One vector is turned by the same rotation once a step. Each row is the vector after some number of steps, and that number follows the row.
The counts run from 0 to 329.
[140 114 158 102 112 121 133 131 110 114 119 153 139 154 127 160  97 184
 122 139 195 141 135 148 122 152 144 136 159 121 159  82 152 110 144 145
  61 131 121 121 143 116 149 179  86 139  74 130]
156
[151 136 168 122  95 119 129 129 115 124 110 152 124 160 124 153 117 164
  66 119 149 132 171 141 110 155 120 173 161 149 140 121 174 107 139 108
  35 130 117 137 133 143 148 162 136 138 137 150]
176
[128 149 159  98 170 124 106 121 119 124 137 149 160 109 133 171  90 148
 136 135 116 115 126 162 113 146 146 107 136 124 160 103 177  89 160 120
  92 149  99 129 105 147 134 153  70 112  55  96]
139
[164 131 145 100 115 140 110 116 102 120 109 141 148 155 148 180 128 160
  95 117 178 139 149 164 115 139 140 152 144 132 178  97 171  99 128 114
  42 108 100 112 138 137 136 140 107 145 130 152]
171
[148 126 148 149 162 126 113 134 125 141 137 165 122 152 129 137 126 145
  89 107 101  90 164 139 123 145 141 177 157 138 154 113 210  87 157 100
  94 182 134 139 143 131 129 160 150 117 133  66]
60
[158 100 149 126 149 121 113 100 100 140 148 150 159 180 144 164 132 145
  87 125 178 119 153 128 138 128 151 150 146 123 196 109 174 117 138 125
  89 136 106  96 170 128 115 146  97 105 125  94]
40
[148  97 118 132 143 104 122 149  81 105 156 159 110 155  97 114 127 181
 137 120 139 124 196 175 128 163 137 153 145 115 105 188 147  87 147 117
 123 143 118 127 130 154 104 127 160 146 100  98]
212
[163 126 123 139 161 146  79 127 102 151 156 138 135 153 132 153 158 141
  96  99 113 115 166 180 128 122 147 159 121 124 172 133 172  74 128  84
  92 128 120 112 147 131 111 130 140 120 140 105]
54
[147 114 135 114 131 123  96 129  95 157 170 158  94 189 116 157 133 152
 104 120 158 107 165 172 138 126 121 163 132 127 150 153 156  89 137  93
  70 105 130 116 157 125 108 151 139 109 129 151]
182
[128 129 154  91 169 136 114  93  86 125 101 140 125 153 144 134 122 146
  78 142 136 139 160 138 115 158 161 118 121 150 165 120 144  93 137  82
 114 151  54 135 100 159  76 114 113 164  95 140]
108
[129 116 125 126 141 140  98 118  93  87 133 165 137 155 141 137 132 148
 140 115 114  80 161 143 138 169 182 123 132 112 141 122 187  69 141 101
 135 160 103 135 144 126  94 125 124 135  89  54]
74
[130 125 120 109 179 142 117 135 133 161 153 141 159 114 152 153  94 156
 139 123 118 120 112 160 101 128 141 127 136 137 180 118 163  71 155 138
 104 171 105 123 128 129 113 189 114 104  60  92]
268
[133 111 116  86 140 146 105 118  99 114 105 138 156 140 120 152  80 163
 160 171 153 125 153 186 146 157 116 137 150 137 158 122 145  93 155 124
  74 152 139 101 136 137 121 134  98 128  54 114]
8
[144 128 138 120 156 103 128 149 116 106 140 159 120 139 109 123 125 166
 147 120 123  87 202 162 120 185 140 133 157 125 124 149 178  98 153 106
 101 167 100 127 128 157 123 132 163 154 109  68]
208
[139 117  99 128 135 157 114 134  76  87 119 176 126 152 158 143 110 156
 141 106 133 120 147 164 123 136 183 140 152 125 154 115 190  48 134 103
 119 160 166 120 126 131 118 137 136 133 100  95]
72
[143 107 136 117 146 125 157 128  89  98  91 166 116 163 146 106 119 187
 105 130 147 163 167 156  96 170 170 132 143 133 146 104 145  96 128 112
 108 169  94 136  99 135  91 144 144 176  89 116]
92
[139  97 129 111 120 131 141 138  88 117 136 150 196 142 125 168 121 170
 126 146 149 150 143 184 115 152 147 152 129 112 176 133 139  94 131 127
  67 119 115  90 130 140 131 138  85 133  73 118]
23
[133 122 149 114 151 122 126 114 112 100 137 153 179 131 120 139  76 170
 141 158 147  91 150 124 138 158 119 152 166 135 151 131 174 127 179 153
  89 159 115 110 134 143 137 152  87 118  63  94]
11
[121 103 145 123 144 115 156 129 104 105 109 182 113 164 134 112 119 164
  90 135 148 155 161 142 100 159 176 131 133 125 138 130 143  98 130 108
 129 173  88 140 112 139  88 140 138 162  90 101]
93
[115 118 131 142 121 138 123 121 118 127 125 166 140 144 107 124  89 177
 105 143 131 139 136 156 120 147 134 141 154 113 104 159 136  85 167 163
  93 146 115 134 107 152  90 189 113 100  43 124]
276
[145 113 120 142 166 123 149 145  72 116 190 192 121 152 150 112 129 174
 123  95 108 122 140 158  72 134 175 131 122  99 162 133 165  70 133 136
 148 155  97 122 110 130 123 132 128 132 101 125]
85
[173 106 132 162 141 114 118 121  96 142 164 160 127 175 113 136 132 171
  60 117 161 161 175 171 138 121 132 150 149  96 150 166 143 116 138 140
  84 116 113 101 136 146 112 156 119 101 106 128]
34
[167 136 150 130 132 117 114 134 103 144 156 160 101 170 123 143 102 169
  82 101 152 116 164 145 108 113 104 172 158 133 148 133 175 104 159 128
  64 120 131 122 144 139 152 168 147 116 147 168]
180
[152 111 119 117 123 153  87 111  70 145 160 154 142 160 127 147 157 147
 102 110 118 121 157 175 135 129 147 184 121 133 167 130 170  61 132  87
  81 121 150 110 147 127 102 133 129 120 128 138]
53
[163 117 137 143 155 143 126 126 102 169 179 169 137 180 141 145 127 180
 111 131 147 110 132 146  95 124 137 149 135 106 203 109 143 118 129 166
  84 128  84  94 151 125 122 153  94 103 109 167]
298
[148 120 167 121  92 113 121  98  83  99 141 165 148 173 115 137 108 183
 103 128 179 123 155 125 136 155 127 157 149 122 122 123 149 124 156 158
  66 114 120 129 133 139 125 176  92 142  96 161]
161
[150 120 129 132 129 146 106 119 100 112 117 160 112 166 122 105 113 164
 100 116 105 110 178 147 140 155 130 198 149 143 126 116 174  86 159 121
  92 166 161 138 132 129 111 163 159 137 127 106]
62
[130 111 136  91 121 141 109 121  86 136 132 157 102 184 135 167 106 156
 133 121 171 111 154 152 139 132 123 177 144 147 170 111 174  76 132  93
  73 136 167 111 173 110 122 140 137 134 132 136]
186
[160  97 164 137 132 106 124 122 116 127 140 152 161 159  83 127 135 177
  80 142 143 139 191 168 137 168 130 149 152 112 139 148 142 140 147 139
  57 136  84 110 137 146 119 147 109 137  97 100]
29
[160 148 135 145 149 146  98 106  86 133 151 152 107 175 147 170  97 152
  87 118 140  93 156 138 114  94 134 150 163 117 165 141 177 101 147 131
 105 129 115 106 135 148 124 124 104  83 143 178]
313
[113 134 159  74 181 124 113 108 126 162 127 149 111 149 135 156  84 140
 106 152 133 139 131 150 121 144 151 131 127 167 174 107 146  82 153  76
  98 179 119 144 131 131  81 153  99 131  67 105]
123
[141 133 145 101 125 136 115 115  98 108 120 150 116 170 133 162  95 147
 125 125 155  79 172 110 129 153 124 181 165 163 152 108 205  92 163 104
  83 156 145 130 151 128 142 143 141 130 146 114]
190
[171 112 157 150 147 104 126 132 122 126 146 149 157 156 103 133 130 176
  59 125 142 134 174 158 121 143 126 145 170 112 146 145 155 138 152 150
  80 137  78 106 125 163 142 163 114 118 103 105]
30
[139  99 129 129 131 108 109 128  95 115 185 159 176 135 104 163 118 164
 120 145 140 128 155 176 118 139 130 132 125 104 145 176 142  93 150 135
  83 108 108  98 130 150 127 133  75 107  66 134]
19
[132 108 157 125 144 125 126 118 126 153 133 159 134 190 133 165 123 164
  94 150 161 108 142 138 112 139 144 134 127 110 199 102 156 123 129 133
  64 150  81 102 162 122 102 147  92 105 106 127]
302
[150 133 106 135 170 154 110 119  95 117 143 157 160 137 150 161 108 185
 145 124 153 110 119 162 124 127 157  95 156 106 174 119 156  95 146 185
 106 127  83 110 120 145 111 160 101 111  72 128]
283
[139 132 129 117 115 152  92  99  83 122 136 146 117 191 136 176 116 146
 111 145 136 102 152 153 121 121 142 182 133 121 177 127 165  78 129 113
  80 123 141  95 150 131 103 115  99  96 125 176]
315
[162 144 133 121 155 117 124 126 102 139 172 150 142 140 130 140 104 196
 152 102 153 129 134 196 110 121 113 125 152  94 156 118 145 109 156 165
  83 117 117 119 111 135 152 173  97 129  80 151]
150
[143 125 158 155 138 125 131 122 117 133 158 170 143 145 117 139 121 189
  84 134 127 102 141 123  91 140 130 151 150 112 150 134 156 119 142 166
  75 134  54 120 115 150 127 175 106 109 107 171]
293
[115 112 125 119 118 161 126 122  93 103 114 167 176 137 150 161 112 182
 132 141 161 131 112 148 111 154 170 133 134 114 164 107 153  81 133 159
  80 127 108 111 130 137 104 165  84 121  60 142]
285
[144 153 155 105 178 122 128 110  83 154 182 162 110 145 134 116 108 151
  90 123  98 112 143 133  91 117 123 152 127 173 162 132 151 100 156 117
 122 154  93 137  98 152 110 149 122 126 113 181]
115
[143 134 143 118 112 124  90 115 110 105 100 165 101 169 109 170 108 136
  90 125 136  95 187 146 152 152 134 152 165 135 109 157 186  75 160  80
  74 137 126 140 141 143 122 131 156 115 120 110]
192
[122 123 135 134 141 133 112 115 117 140 160 176 144 153 106 125  99 175
 123 145 122 101 125 149 139 145 140 132 156 113 116 152 142  91 163 164
 101 138 102 136 121 143  84 189 105  98  44 115]
277
[127 110 116  98 133 119 120 158  93 118 155 163 133 143 133 165 137 137
 147 130 127  95 161 185 116 154 152 145 122 115 150 157 175  47 124  77
 101 133 135 117 152 125 118 110 138 124 106  94]
202
[148 109 110 122 143 141 145 153  56 107 179 174 132 154 154 100 136 193
 150 111 129 120 130 150  73 136 174 143 122 110 162 119 157  76 133 134
 133 153 118 117 105 116 121 125 123 159 110 141]
86
[154 110 124 125 114 129 124 133  85  96 160 165 170 125 113 158 104 178
 112 140 141 142 153 182 120 129 136 148 157 104 129 176 130  93 154 145
  79 102 134  92 114 155 134 137  92 101  70 147]
18
